(in the rows, 128 means zero)
Rotation paths and how fast each direction turns (degrees each step):
Each turn is a multiple of 5 degrees from 10 to 175, or 0.
Each row of a path follows its step; steps can be skipped.

step 0: [126 119 139 123 122 126 134 129 126 118 142 130 123 125 134 129 131 122
 117 130 118 132 133 116 120 135 130]
step 1: [117 133 128 132 134 122 137 130 129 119 128 139 133 126 136 124 136 115
 124 123 144 122 125 125 133 135 125]
step 2: [129 123 127 144 134 126 134 137 135 133 119 124 133 132 124 122 133 120
 126 142 122 117 126 126 133 119 126]
step 3: [123 117 136 128 121 134 120 118 129 133 135 123 134 118 128 129 131 122
 135 136 123 129 111 122 122 121 128]
step 4: [123 133 133 132 117 114 131 127 112 118 135 124 133 114 128 125 136 135
 133 126 131 131 129 133 135 129 132]
step 5: [140 126 137 138 120 125 134 133 130 118 136 134 123 136 124 131 128 116
 128 127 127 120 132 144 129 130 125]
step 6: [140 121 125 130 127 122 126 128 135 142 138 127 126 125 133 127 127 115
 118 120 133 122 122 115 132 127 123]
step 7: [119 119 125 134 128 122 138 132 124 128 128 117 135 127 149 126 128 127
 122 134 133 134 130 123 123 121 136]
step 8: [122 130 125 133 129 146 135 134 127 122 141 134 140 127 129 121 133 125
 137 133 131 120 124 136 130 125 135]
step 9: [135 135 124 129 130 116 120 134 131 121 140 127 136 120 117 134 129 127
 126 136 120 120 120 126 133 118 122]
[130 129 126 133 130 131 134 127 129 126 125 126 125 128 130 126 130 130
 130 128 127 127 127 133 131 130 130]	120
[129 127 128 128 126 125 130 128 133 124 126 127 129 129 130 132 125 128
 130 133 127 128 129 129 121 130 128]	155
[130 125 132 122 128 129 130 127 130 129 125 123 126 126 131 129 125 128
 129 129 127 128 126 125 133 124 130]	100

step 0: [122 139 116 125 121 122 132 125 128 139 127 129 126 123 116 117 125 127
 121 133 123 123 141 119 133 130 123]
step 1: [134 137 121 125 122 129 137 124 121 138 123 134 138 120 130 120 129 127
 118 114 125 125 139 131 130 124 122]
step 2: [133 133 126 127 127 117 138 125 125 131 119 142 142 112 123 125 122 121
 122 132 129 134 129 130 128 134 129]
step 3: [132 136 118 128 118 127 125 141 136 126 130 142 133 113 120 131 117 128
 123 124 131 128 131 130 132 127 132]
step 4: [123 133 116 122 125 122 131 134 127 140 128 134 127 121 119 121 110 132
 132 133 130 124 135 117 127 124 126]
step 5: [128 135 119 116 127 132 128 125 121 137 126 133 134 117 136 121 120 136
 124 118 135 130 137 127 124 120 119]
step 6: [120 133 125 118 133 123 131 127 123 128 118 138 140 114 130 120 122 127
 116 136 128 136 126 131 127 125 124]
step 7: [127 143 120 126 124 130 126 137 142 127 125 135 128 114 128 129 123 129
 114 133 128 129 127 136 131 121 125]
step 8: [126 140 116 125 130 123 134 134 133 144 121 131 125 121 125 128 117 130
 127 135 120 114 126 124 129 121 127]
step 9: [135 140 119 125 128 128 129 120 125 138 126 128 134 113 135 131 120 137
 125 120 130 118 127 127 120 126 120]
[127 134 125 127 124 131 132 131 126 127 126 129 129 130 129 131 130 127
 131 128 128 132 124 124 127 129 125]	0
[133 132 128 131 128 126 132 126 130 128 126 126 132 128 128 131 129 123
 128 128 126 122 126 131 131 128 129]	55

step 0: [141 130 123 129 138 122 121 129 123 111 127 127 118 135 126 127 120 123
 129 117 130 128 131 131 123 126 122]
step 1: [134 121 129 119 132 134 115 140 136 122 131 128 121 127 131 138 134 131
 119 129 121 121 130 131 132 128 117]
step 2: [133 120 119 139 126 136 128 132 122 114 124 122 118 123 119 129 137 133
 130 132 127 138 128 125 133 129 122]
step 3: [138 128 122 133 131 122 125 131 134 121 130 115 115 133 140 131 118 133
 134 134 125 127 129 136 135 128 129]
step 4: [134 126 121 122 120 134 121 135 136 127 127 123 115 132 117 137 128 120
 121 137 134 127 128 136 123 121 130]
step 5: [128 123 117 132 140 128 134 122 137 126 117 122 117 121 120 134 128 135
 125 125 125 128 123 131 126 121 118]
step 6: [135 129 129 133 120 133 122 120 149 124 130 128 114 128 133 126 131 134
 133 133 127 128 121 126 128 134 128]
step 7: [124 129 116 124 122 133 134 125 135 133 127 119 117 142 117 123 135 129
 131 135 127 125 136 127 135 121 129]
step 8: [120 140 124 125 131 129 135 119 136 125 123 125 123 131 122 132 121 128
 131 137 121 134 120 144 125 132 122]
step 9: [124 146 119 125 125 133 121 126 142 123 125 129 122 132 125 126 125 130
 127 118 126 124 122 118 122 123 133]
[128 130 124 129 123 125 131 133 126 130 129 123 129 132 128 130 126 126
 132 130 125 130 127 129 127 131 129]	80
[127 127 123 126 126 126 127 124 125 129 132 131 127 125 131 127 124 126
 125 131 125 130 129 124 128 126 126]	0
[127 128 129 133 128 127 127 125 129 122 126 128 129 129 132 129 123 129
 133 127 129 127 127 124 125 129 129]	120

step 0: [123 129 124 130 146 126 135 122 124 121 130 120 132 122 128 136 111 132
 125 130 133 126 130 129 135 127 121]
step 1: [132 135 124 129 120 131 129 130 128 130 131 116 116 130 120 132 125 127
 131 133 145 123 127 132 120 129 114]
step 2: [128 125 130 128 133 122 129 143 121 123 125 126 127 118 144 127 130 132
 120 128 137 124 139 132 132 124 117]
step 3: [123 134 127 127 135 117 136 127 125 136 127 132 127 134 122 134 114 130
 135 131 136 133 137 142 132 127 121]
step 4: [127 134 121 126 131 128 124 123 125 119 134 116 127 123 133 125 117 117
 124 138 140 129 137 120 125 132 118]
step 5: [133 135 135 132 128 122 129 133 128 125 126 126 115 125 130 140 126 134
 122 121 148 121 128 131 132 121 126]
step 6: [123 121 125 132 137 122 140 138 125 124 121 115 131 132 128 128 121 133
 128 132 130 127 135 136 128 138 116]
step 7: [133 139 122 124 122 131 132 130 118 131 138 128 130 119 125 134 118 125
 130 139 138 132 136 134 130 120 118]
step 8: [130 128 127 124 142 123 120 130 127 126 126 130 115 131 140 124 121 127
 122 127 142 122 135 128 121 127 118]
step 9: [114 137 132 134 132 117 137 125 126 129 124 113 128 121 130 135 126 129
 131 126 140 129 130 133 136 126 122]
[127 127 130 126 135 129 131 124 126 127 124 128 126 133 127 128 128 132
 129 123 127 130 129 129 131 127 127]	125
[129 128 127 126 132 129 124 125 128 126 130 128 125 127 125 128 126 123
 129 127 129 126 123 125 125 123 125]	100

step 0: [123 130 137 121 122 125 127 129 122 125 132 134 127 128 129 115 144 130
 130 114 137 123 125 132 128 130 128]
step 1: [130 129 132 123 120 124 130 128 130 127 130 113 119 136 136 131 120 128
 128 130 130 123 124 136 135 135 141]
step 2: [132 131 136 133 127 127 114 128 126 118 133 126 132 125 131 128 125 123
 131 130 130 126 142 139 126 134 116]
step 3: [127 125 133 129 122 118 127 137 135 119 128 127 128 140 119 120 141 130
 123 125 127 122 125 129 120 130 132]
step 4: [126 131 128 125 113 129 118 127 128 133 122 118 130 129 124 132 128 123
 141 128 134 123 129 128 138 132 139]
step 5: [139 133 139 136 134 115 128 127 124 129 133 119 128 134 125 124 124 126
 131 127 139 133 139 131 127 126 122]
step 6: [131 133 133 130 122 131 119 131 122 115 125 129 120 133 122 120 127 125
 127 115 125 121 119 121 120 127 130]
step 7: [130 127 118 117 120 122 125 138 129 125 123 121 123 125 123 122 121 131
 130 134 141 126 134 128 135 136 132]
step 8: [133 123 142 130 128 128 120 125 133 132 134 127 121 124 121 126 126 126
 136 124 135 141 131 137 118 132 128]
step 9: [127 133 123 134 136 130 130 128 121 116 127 126 123 135 120 120 134 129
 129 116 130 123 127 138 130 134 138]
[131 133 129 126 127 127 129 124 128 130 130 131 127 130 131 123 125 124
 126 127 129 126 126 126 133 125 127]	70
[126 130 123 127 129 132 128 127 128 123 126 125 129 128 129 129 126 127
 133 132 130 128 131 127 133 128 126]	135

step 0: [132 137 122 127 139 126 115 124 116 132 126 129 122 135 135 137 115 128
 128 122 124 125 123 118 126 135 130]
step 1: [128 117 117 126 121 122 131 116 130 127 124 118 126 118 121 124 136 117
 137 130 126 126 130 116 129 124 123]
step 2: [124 128 132 139 126 133 126 118 142 131 128 139 133 122 128 133 117 120
 116 128 128 120 128 141 126 129 131]
step 3: [132 126 122 131 124 137 124 134 109 124 123 131 127 128 138 122 133 123
 117 121 138 133 131 123 134 132 131]
step 4: [128 135 122 124 137 115 140 122 137 136 127 135 128 131 129 128 127 129
 134 112 125 127 137 117 133 127 128]
step 5: [118 131 133 121 114 133 130 124 132 116 130 126 132 125 127 117 116 119
 124 131 123 129 120 120 122 120 128]
step 6: [128 124 129 137 142 145 127 123 123 127 134 129 136 129 122 127 129 126
 129 129 122 133 139 134 137 132 141]
step 7: [123 138 114 127 120 126 145 137 127 126 135 126 122 125 136 130 134 132
 122 128 128 130 134 131 132 135 120]
step 8: [124 129 139 126 126 123 127 121 126 139 131 117 122 139 125 124 114 138
 122 117 126 128 127 126 128 119 130]
step 9: [138 126 132 133 127 142 137 127 132 130 131 128 131 124 123 118 131 126
 140 139 131 141 120 121 128 128 122]
[128 132 129 130 127 129 131 131 127 128 131 132 126 125 131 132 125 127
 127 132 127 126 124 123 126 130 127]	155
[131 129 129 125 129 125 131 125 127 129 128 123 134 130 126 129 125 126
 129 129 129 125 127 124 126 125 124]	95

step 0: [121 123 140 134 129 123 130 120 115 120 127 118 121 132 117 128 141 130
 120 130 138 130 124 126 124 128 115]
step 1: [134 122 144 118 127 129 121 128 117 122 129 127 132 131 117 132 132 131
 125 129 139 125 130 128 118 123 111]
step 2: [135 123 139 124 130 130 119 137 118 113 117 133 133 117 115 125 120 126
 128 134 131 123 129 128 127 125 120]
step 3: [122 126 136 128 138 135 128 129 123 117 112 129 120 119 124 121 120 133
 123 136 128 125 129 117 134 116 122]
step 4: [121 129 138 114 138 131 130 125 130 118 124 130 118 138 131 117 121 133
 133 130 129 122 128 112 125 122 120]
step 5: [123 133 142 117 127 119 134 129 121 114 130 129 127 130 131 119 120 124
 138 127 122 117 120 120 119 133 126]
step 6: [124 137 133 126 129 125 142 132 116 120 131 124 136 117 130 127 127 131
 130 127 114 114 118 123 123 122 121]
step 7: [130 133 123 127 137 136 138 141 126 119 131 123 139 127 138 124 126 134
 130 121 119 122 131 127 124 121 111]
step 8: [132 131 123 126 127 126 136 139 128 122 123 123 132 131 144 114 111 127
 132 127 126 129 134 137 127 127 115]
step 9: [130 129 117 122 115 120 141 127 127 132 122 120 122 125 136 112 119 125
 128 130 122 125 125 128 137 122 119]
[126 128 132 125 124 124 127 126 131 128 127 126 125 135 130 128 126 129
 128 128 128 132 126 131 126 127 125]	90
[124 128 128 131 126 127 131 126 128 129 125 125 125 124 126 130 131 129
 124 129 123 129 124 127 131 124 127]	115

step 0: [127 122 134 122 113 115 130 130 126 124 135 127 128 136 122 125 116 125
 129 139 140 127 130 126 130 133 123]
step 1: [139 133 134 138 124 126 132 130 127 119 140 130 128 133 120 130 123 126
 137 141 136 130 118 122 128 136 130]
step 2: [138 115 130 130 120 132 131 128 114 119 132 129 129 131 129 135 124 130
 125 145 127 130 121 122 131 124 129]
step 3: [137 130 130 130 115 127 133 125 127 124 134 115 119 136 129 126 116 129
 119 138 135 121 129 126 130 121 130]
step 4: [137 133 127 135 117 117 124 137 123 126 127 128 131 136 124 132 119 123
 128 139 142 129 129 131 136 128 123]
step 5: [132 132 130 140 120 136 128 127 127 122 131 133 131 135 131 131 117 134
 128 137 137 134 114 120 137 127 127]
step 6: [138 119 131 125 118 136 128 124 122 119 121 121 130 130 124 124 122 126
 119 137 139 135 129 117 135 122 126]
step 7: [143 135 125 137 124 130 127 127 127 122 132 121 119 137 126 135 118 119
 123 126 137 128 136 121 134 125 128]
step 8: [130 132 126 137 124 129 120 129 120 125 119 138 132 133 130 139 116 125
 126 137 138 121 130 120 132 121 122]
step 9: [122 134 131 130 125 135 134 122 132 122 122 134 121 138 124 127 121 129
 117 136 138 132 123 116 136 121 128]
[127 130 130 127 133 130 128 126 126 124 127 129 130 128 125 126 130 130
 127 133 125 133 124 127 130 127 130]	95
[130 124 124 131 130 128 130 126 127 129 128 134 132 127 134 131 125 130
 129 128 127 127 123 128 127 126 128]	115

step 0: [133 126 124 116 132 123 116 126 129 122 128 121 118 131 132 131 118 136
 133 115 134 118 117 121 128 138 136]
step 1: [136 119 132 129 138 139 126 122 128 127 130 121 137 121 136 142 128 125
 132 119 127 130 132 115 117 127 137]
step 2: [129 119 136 129 128 127 130 114 120 133 131 144 126 125 126 120 115 136
 131 122 132 136 131 120 121 128 139]
step 3: [131 119 130 121 140 137 129 131 131 137 120 140 138 125 122 120 120 112
 127 121 125 133 126 133 133 131 131]
step 4: [138 123 135 117 130 121 131 125 130 120 124 134 132 131 136 110 125 121
 126 140 122 118 129 131 123 119 134]
step 5: [127 127 115 122 130 119 128 121 134 122 113 129 126 120 135 125 126 121
 140 124 141 116 132 135 133 126 128]
step 6: [134 128 127 128 129 118 137 126 130 124 122 119 127 132 138 138 123 119
 123 130 132 121 125 110 138 132 142]
step 7: [120 128 134 135 132 129 117 113 125 125 135 128 139 122 134 139 119 130
 127 126 132 121 136 128 138 126 140]
step 8: [128 121 126 118 132 125 126 126 120 135 137 124 136 129 121 131 114 129
 132 134 135 139 120 131 127 140 144]
step 9: [139 111 125 131 134 134 128 131 121 129 134 130 137 115 133 123 123 127
 120 129 119 121 134 137 123 139 131]
[127 128 131 131 130 125 128 124 127 124 128 129 126 125 125 127 124 133
 124 128 128 124 130 129 127 127 124]	145
[126 129 124 127 125 129 127 124 133 124 128 126 123 128 124 128 129 124
 128 130 126 124 128 126 130 127 129]	55
[135 128 131 133 130 128 125 131 129 130 128 124 126 128 127 129 128 124
 123 127 126 126 127 129 128 126 129]	130

step 0: [124 130 135 136 127 131 132 142 127 124 117 137 131 127 131 126 126 134
 127 130 129 132 127 120 123 117 132]
step 1: [126 139 121 137 125 131 127 127 126 131 119 136 121 119 136 128 120 134
 126 128 136 130 125 125 130 130 137]
step 2: [123 130 127 131 129 130 130 126 128 124 120 136 126 126 125 118 130 121
 141 128 128 126 120 123 135 135 143]
step 3: [123 120 127 135 123 123 128 136 123 129 122 134 136 131 131 122 123 128
 130 129 125 130 111 131 128 121 134]
step 4: [122 129 122 129 126 131 125 125 124 127 133 137 122 124 130 130 114 131
 133 132 134 127 115 126 115 124 131]
step 5: [121 123 125 128 125 129 127 129 129 116 121 130 126 121 122 123 120 128
 137 128 127 126 134 131 118 131 142]
step 6: [127 119 121 135 119 130 127 138 131 127 125 126 134 126 124 128 115 127
 122 135 127 130 123 130 133 135 140]
step 7: [125 127 129 128 121 138 133 137 131 130 137 139 125 132 126 129 123 127
 131 137 128 133 122 118 121 132 134]
step 8: [123 131 138 132 124 127 131 135 133 126 119 137 129 128 132 131 123 131
 130 130 128 133 135 124 117 122 140]
step 9: [128 135 126 138 127 134 130 131 132 126 118 133 129 121 128 130 117 133
 124 132 139 125 127 124 138 130 137]
[128 130 124 129 130 123 125 125 125 129 126 128 129 125 128 124 130 128
 132 132 128 126 123 129 128 125 127]	40
[129 126 129 130 125 128 130 124 126 128 128 123 132 132 126 125 128 129
 129 129 128 127 127 125 133 134 130]	95
[126 128 126 132 124 123 130 128 127 128 125 128 131 130 130 126 129 129
 126 126 124 132 132 133 125 127 128]	140
[128 128 128 126 126 132 130 125 123 132 129 126 124 126 134 128 129 130
 127 131 124 128 128 126 125 129 129]	115

step 0: [128 133 130 134 116 134 134 121 119 110 124 136 126 135 130 128 134 125
 132 132 130 129 124 125 119 132 143]
step 1: [125 121 117 146 118 121 137 135 125 125 130 136 119 136 117 129 127 123
 127 129 120 137 122 131 128 133 130]
step 2: [122 121 137 139 126 129 136 141 135 132 128 130 123 131 137 123 123 128
 124 134 109 128 134 127 121 125 115]
step 3: [128 123 147 126 123 124 137 125 122 117 128 118 125 121 133 128 132 117
 124 132 128 117 134 127 122 129 115]
step 4: [127 127 139 116 120 123 137 130 125 123 132 127 117 113 116 130 129 125
 132 128 134 143 126 131 130 139 128]
step 5: [121 137 135 128 123 135 138 132 129 136 133 140 129 122 127 129 138 137
 143 141 126 140 123 124 129 125 130]
step 6: [130 122 131 138 123 133 135 130 111 137 128 127 138 138 127 133 135 122
 131 145 133 127 124 128 121 120 131]
step 7: [139 114 128 121 125 124 130 139 115 131 125 133 120 137 135 131 121 119
 125 128 125 136 122 125 117 133 130]
step 8: [131 132 136 132 128 121 135 129 122 123 122 136 118 131 141 124 129 137
 136 118 121 129 121 121 120 140 118]
step 9: [123 130 138 147 115 130 141 120 126 123 122 116 133 125 131 127 128 130
 126 122 130 137 124 128 130 134 124]
[129 131 133 129 131 125 128 127 131 133 128 130 130 127 126 128 129 131
 128 128 121 127 124 128 127 129 129]	115
[128 130 126 131 125 129 129 126 127 125 125 126 125 133 130 127 125 129
 126 124 122 127 128 128 129 129 130]	45
[126 129 125 125 130 130 127 131 131 131 128 128 122 127 129 125 124 131
 130 131 126 131 129 123 126 130 127]	125
[129 131 128 123 128 130 131 128 124 130 130 129 128 132 128 129 127 130
 128 134 128 126 127 130 133 130 132]	55

step 0: [130 127 141 119 118 130 126 142 137 127 118 128 131 133 128 131 124 139
 129 128 128 135 125 140 124 130 129]
step 1: [128 133 127 132 133 140 135 136 125 134 135 127 140 128 116 117 127 135
 132 114 126 128 128 132 127 121 132]
step 2: [126 123 127 128 117 127 127 131 123 139 136 119 120 127 130 123 125 121
 130 125 123 140 122 140 141 132 133]
step 3: [135 127 138 126 138 129 123 141 141 130 130 131 124 137 124 117 135 122
 117 131 131 133 131 129 129 130 135]
step 4: [125 122 128 121 121 126 123 143 129 130 126 138 132 124 123 127 128 134
 133 123 135 120 124 146 126 121 129]
step 5: [123 130 133 139 132 127 125 127 126 133 146 126 131 131 117 123 130 139
 126 118 123 132 130 137 133 132 120]
step 6: [130 120 130 125 117 128 135 139 125 123 138 124 123 132 134 124 134 130
 127 140 120 140 128 137 128 133 137]
step 7: [129 125 125 123 142 133 126 131 128 129 124 134 132 147 124 116 134 129
 130 129 130 124 134 139 133 123 136]
step 8: [130 121 129 123 121 125 119 139 126 139 125 128 131 131 125 140 122 137
 130 122 122 127 133 141 136 135 123]
step 9: [130 133 138 128 124 136 131 133 136 127 135 118 130 137 122 118 127 142
 125 119 127 140 132 129 121 129 126]
[127 128 130 131 128 125 126 130 130 128 132 131 125 121 126 125 130 123
 126 127 131 127 124 129 128 127 128]	40
[128 123 125 129 130 123 127 127 130 125 124 126 128 127 127 124 127 126
 126 132 126 131 130 127 133 125 131]	90

step 0: [137 136 122 139 133 137 122 126 129 122 119 129 121 139 125 126 125 122
 122 129 117 123 129 127 112 125 123]
step 1: [127 132 123 140 133 135 109 127 131 126 119 129 136 135 130 115 127 127
 126 132 125 125 132 131 116 136 131]
step 2: [130 131 134 145 141 131 115 131 124 121 129 133 125 135 135 124 129 120
 130 130 133 122 126 130 117 124 122]
step 3: [127 141 128 136 129 127 110 131 124 118 129 134 137 124 123 125 127 120
 128 131 125 133 132 134 116 121 122]
step 4: [122 134 131 134 137 138 118 141 130 121 127 141 130 118 127 120 135 132
 131 131 126 125 125 128 117 121 124]
step 5: [128 134 126 141 134 131 117 137 120 122 133 133 122 130 118 120 128 134
 134 133 117 135 129 126 123 114 129]
step 6: [126 142 127 136 135 137 120 129 129 125 124 143 137 127 126 120 122 130
 134 128 119 130 128 114 128 122 133]
step 7: [128 132 122 144 134 122 120 137 125 123 119 137 130 130 127 127 135 130
 134 135 126 131 118 114 126 125 136]
step 8: [124 141 138 139 128 120 126 132 115 131 121 135 136 131 125 123 127 123
 131 133 116 124 122 120 125 124 131]
step 9: [128 133 134 131 130 120 125 143 132 117 118 135 133 127 122 113 129 117
 133 133 121 125 121 119 129 131 129]
[126 129 134 126 127 121 128 130 126 126 127 129 131 125 130 130 132 125
 129 128 130 128 129 130 125 128 125]	65
[129 131 122 127 126 129 128 128 133 125 124 130 131 126 127 135 130 126
 125 127 128 130 125 127 126 127 127]	110
